In the data rows, 128 means zero.
Here are some numbered points:
[148 103 142 148 143  82 112 135 154 135  94  87 214 120 173 146  66 198
 132 133  96 157 102  97 160 122 159 136 120 115  78 178] 0
[181  42  67  86 168 129 146 136  72 151 146 126 101  95 102 114 140 115
 108 150 168  99 143 145 152 137 147 109 148 100 165 134] 1
[ 99 117 131 151 153  79 188 186 131 114 152 128 195  88 132  67  62 135
 176 171 158  86 154 146 165 217  59 146 112 133 177 161] 2
[113 193 160 136 125 146 154 146 107 135 145 164 185 135 120 147 113 155
 107 103 136 115 118 172 141 128 113 195  89 125 148 109] 3
[146 103 148 150 146  75 112 137 158 136  93  83 226 120 176 147  55 207
 133 134  96 155 101  98 167 127 165 137 121 112  74 182] 4
[ 92 138 143 138 111 119 138 132  85 165 132 156 178  83  95  48  82 131
 123 146 112 118 162 146 190 195 106  93 135 169 170 123] 5
[142 160  66 159 107 167 133 148 110 102 109 138 129 133 142 115 169 134
  96 114 136 164  96 133 134 150 122 153  96 131 138 165] 6
[ 31 139  94  86 128 148 132 130 121 169 149 114  39 128 128 109 198 104
 103  87 148 126 130 126  70 139 106 146 124  72 168 111] 7
[107  83  83  91 161 193  65 158  91 154 101 179 134 118 118 125  88 134
 169 106  92 131 138 112 123 134 127 163 177 150 118 170] 8
[159  92 119 125 143  70 107 106 100 126 101  74 183  68 187 166 142 189
  69  91 117 174  92 123 146 157 129 158 126 131 168 110] 9
[103 138 160 117 103 111 158 142 103 134 120 105  81 117  98 118 135 106
 134 180 136 103 193  81 100 152 151 106 110 204 108 161] 10
[145 103 142 150 145  79 112 138 156 135  97  83 219 126 173 146  63 199
 135 133  95 160 100 103 163 121 162 138 123 111  78 176] 11
[188  31  61  82 173 123 150 137  65 155 149 125 103  95  98 113 140 115
 107 155 169 100 145 141 150 135 153 114 149  99 165 135] 12
[153 158 133  94 134 106  56  66 115 182 109 168 104 153 139 107 114  88
 190 151 152  79 138 179 125 101 100  96 159 106 163  76] 13
[140 108  83 138 125 121 106 147 134 127 138  92 129 184 137 136 154 104
 159 121  94 203  94 153 119  64 131 144 147  99 133 105] 14
[106  92  90  91 160 190  72 159  98 149 101 179 135 120 114 122  88 134
 168 110  98 131 135 115 125 134 132 157 177 148 113 170] 15
[ 93 138 143 137 115 122 134 129  90 166 126 151 176  86  92  54  83 137
 118 143 113 118 162 143 185 189 113  96 134 166 162 126] 16
[103 118 130 152 155  80 184 186 133 114 152 127 192  93 135  72  63 135
 176 172 157  85 154 144 162 211  63 147 112 132 172 162] 17
[147 158 139  99 135 103  60  63 113 180 109 169 102 153 142 110 119  90
 190 153 152  79 145 169 119  97 103  99 161 105 153  74] 18
[112 187 159 136 128 144 149 142 110 134 146 163 177 139 119 146 115 150
 113 108 137 114 121 167 135 122 115 187  96 121 144 106] 19
Which three points above are nearest to each new point by angle? Their numbers follow each, nearest first.
[ 37 134  92  90 127 145 127 126 118 164 147 113  44 130 126 111 195 105
 104  89 144 126 129 129  74 139 103 149 121  75 165 111] 7 6 1
[116 129 125 143  71 129 132 135 161 136 175  82 167 147 123 131 145 107
 110 137  95 167 116 172 140 149 118  83 111 164 125 139] 14 5 16
[175 125 125 118  72 131  94  78  97 112 120 136 114 112 173 149 159 143
  95  64 105 207  56 128 136 101 108 150 102 126 138  91] 9 6 14
[163 143 122 148 113 192 105 137 163 129  79 131 115  86  82 165 115 191
 110 105 150 146 125  58  95  86 137 189  72 189 113 165] 6 8 15
[142 162  60 161 107 168 135 150 110  96 107 141 131 133 141 114 169 133
  97 114 136 172  95 132 133 146 122 161  94 137 143 173] 6 3 14
[163 144 114 184 122 126 126 142 104 104 118 129 132 123 183 140 130 104
 118 125 118 134 120 139 151 143  62 165 102 130 159  97] 6 9 3
[158 120 153 139  78 130 176 144 114 102 182 125 106 137 167 151 156  56
 171 155 120 170 122 151 173 168 134 106 148 161 173  91] 14 5 2
[117 170 152 177 138 136 205 170  83  86 214 141 106 147 104 142 109 128
 142 158 151  86 203 115  63 136 113 170  83 182 145 138] 10 19 17
[129 112 173 121 151  99 172 111 115 151 171 126 157 145 189 151 153  89
 135 120  87 159 119 134 153 124 162  96 200  99 132 104] 14 9 11
[113 113 142 189 134 119 140 149 131 100 153 118 138 147 122 179 156 121
 114 159 114 124 190  40  66  84 176 131 142 132  69 162] 10 0 11
[121 182 127 151 135  83 128 181 125  94 132 126  90 149 187 148 151 126
 127 140 154 105 114  99 121 107 114 176  68 130 109 147] 6 19 3
